In the data rows, the value 128 means zero.
Here are some numbered points:
[130 151 128 128 126 139 148 111 132 155 136 112 124 134 129 131 121 131
 123 113 128 121 116 134] 0
[108 102 174 133 127  83 110 103 174 154 170  82 140 101 146 157 142 138
 101  83  80  67 127 110] 1
[128 133 136 121 116 152 132 113 124 134 126 138 134 127 116 116 117 144
 133 133 115 124 140 138] 2
[135 125 120 125 132 130 128 119 120 138 137 115 130 126 116 117 129 142
 132 142 117  99 132 152] 3
[106 115 157 149 144 120 130 119 144 155 146 110 135 131 131 137 142 148
 127 107 108  99 116 121] 4
[130 136 148 110 129 125 120 127 133 125 132 130 144 123 137 127 115 126
 134 140 119 117 123 125] 5
[117 119 101 161  94 124 144  89  87  88  93  96 159  86  92 157  88  86
 115 111 109 129 142 131] 6
[153 111 132  95 105 107 115 148 111 117 100 107 109 167 139 102 125 104
  96 151 155  97 126 147] 7
[154  86 142 107 131 126 153  99 163 164 163  86 130  99 114  88  94 132
  78 127 111 107 158 151] 8
[158 142 164 114 120 167 150 107 160 135 127 132 115 109 130 101 129 113
  96 130  99 158 154 150] 9
[148 107 152 122 130 144 146 110 133 148 153 110 118 109 130 119 124 142
 117 122 124 117 150 155] 10
[ 93 167 131 147 108 180 107 147 136 110  93 150 141 157 157 168 162 102
 136 125 134 168 120  94] 11
[106 101 166  97 138 108  95 146  91  95 148 172 150  96 143 130 117 142
 158 167  85 154 154 127] 12
[103 155 143 144 103 170 112 147 127 104 108 150 144 152 140 162 144 104
 114 121 115 158 113 109] 13
[131 127 115 103  90 100  96 156 112 115 156 132 148 107 109 129 148 152
 123 139 114 147 149 123] 14
[139 165 122 109 132 167 110 144 133 127 115  98 138 108  95 136 161 148
  91 130 137  99 154 121] 15
[  0 255  22 185 114 155   0 255  29   0   0 255 183 255 200 255 189 117
 255 169 158 141   0   0] 16
New points follow, each followed by the numbers of its three nearest points above by angle, seen from the average point of the numbered points, smallest number first.
[103 118 102 133 153 114 116 159  92 104 108 110 140 162 128 154 129 164
 177 155 142  88 101 102] 3 7 16
[129 154 151 133 119 142 129 129 106 125 141 119 121 124 136 132 117 147
 124 145 132 120 132 130] 0 2 10
[110 122 160 154 111 134 119 140 156 138 135 102 135 139 160 151 149 107
  94  97 112 135 113 108] 1 4 13
[ 97  55 155 160 144  59 161  88  95 126 152 181  99 177 190 131  73 100
 191 116 115 177  70 160] 4 5 12
[129 108 109 116 112 104 131 148 129 124 115  96 113 138 145 106 132 105
  95 144 150 102 111 145] 3 7 8
[ 99 184 108 140 125 135 102 163 102  97  86 160 144 168 163 169 155 123
 168 133 139 139  93 107] 11 13 16
[127 122 130 123 137 129 139 114 136 132 140 121 131 110 139 110 113 126
 116 118 124 124 123 140] 0 8 10
[114 144 137 127 123 121 138 138 109 113 110 129 121 121 139 128 130 131
 125 135 142 122 114 121] 0 7 16
[137 112 128 124 127 117 121 118 128 145 125 121 125 124 106 112  99 132
 105 137 137 111 143 136] 3 8 10
[122 149 121 118 115 155 144 140 131 113 139 123 137 121 125 128 131 139
 111 127 131 128 151 136] 2 9 15
[143 142 127 127 121 151 117 138 140 129 144 101 125 109 126 121 137 126
 108 131 126  99 143 131] 8 10 15
[165 108 142 128 171 108 152 107 125 162 159 110 116 101  86  85  94 156
 134 142 131  90 161 168] 3 8 10
[ 97 139  91 129 157 103 100 165  85 117 106 131 136 161 129 161 120 158
 167 153 145  78 102 114] 3 7 16
[141 128 155  88 132 127 112 143 108 108 143 137 148 107 128 127 126 139
 147 166 100 128 153 134] 5 12 14
[ 96 107 162 140 128  99 123 125 148 160 153  90 152 119 162 151 145 137
 107 111 113  86 111 103] 1 4 8
[119 139 115 144 137 114 115 134  99 109 124 124 126 146 122 144 118 152
 130 153 137 114 108 118] 3 7 16
[123 120 133 117 130 140 129 141 138 128 129 128 129 132 122 122 129 124
 127 129 139 133 136 134] 8 9 10
[119 136 146 121 136 135 123 120 122 124 118 133 136 116 126 138 112 127
 108 133 114 128 142 133] 8 9 10
[121 147 137 131 112 140 152 132 108 104 143 131 122 119 141 126 123 146
 109 141 131 131 118 148] 0 2 10
[153  95 111  97  95 101 119 149 122 106 100  92 122 148 129  94 147 109
  87 160 150 101 122 155] 3 7 8
[174 143 147 101 124 140 106  92  78 107 148 130 140 169 150 126  98 129
 123  98 150 125 168  93] 2 5 7
[124 152 130 128 107 147 122 131 116 111 116 113 133 131 141 135 145 126
 122 138 125 150 121 123] 11 13 16
[  0 120  53 176 167 128 231 242 203 194  71 139  91  29  30 118 212 103
 147 255   0 115  50 237] 3 4 9
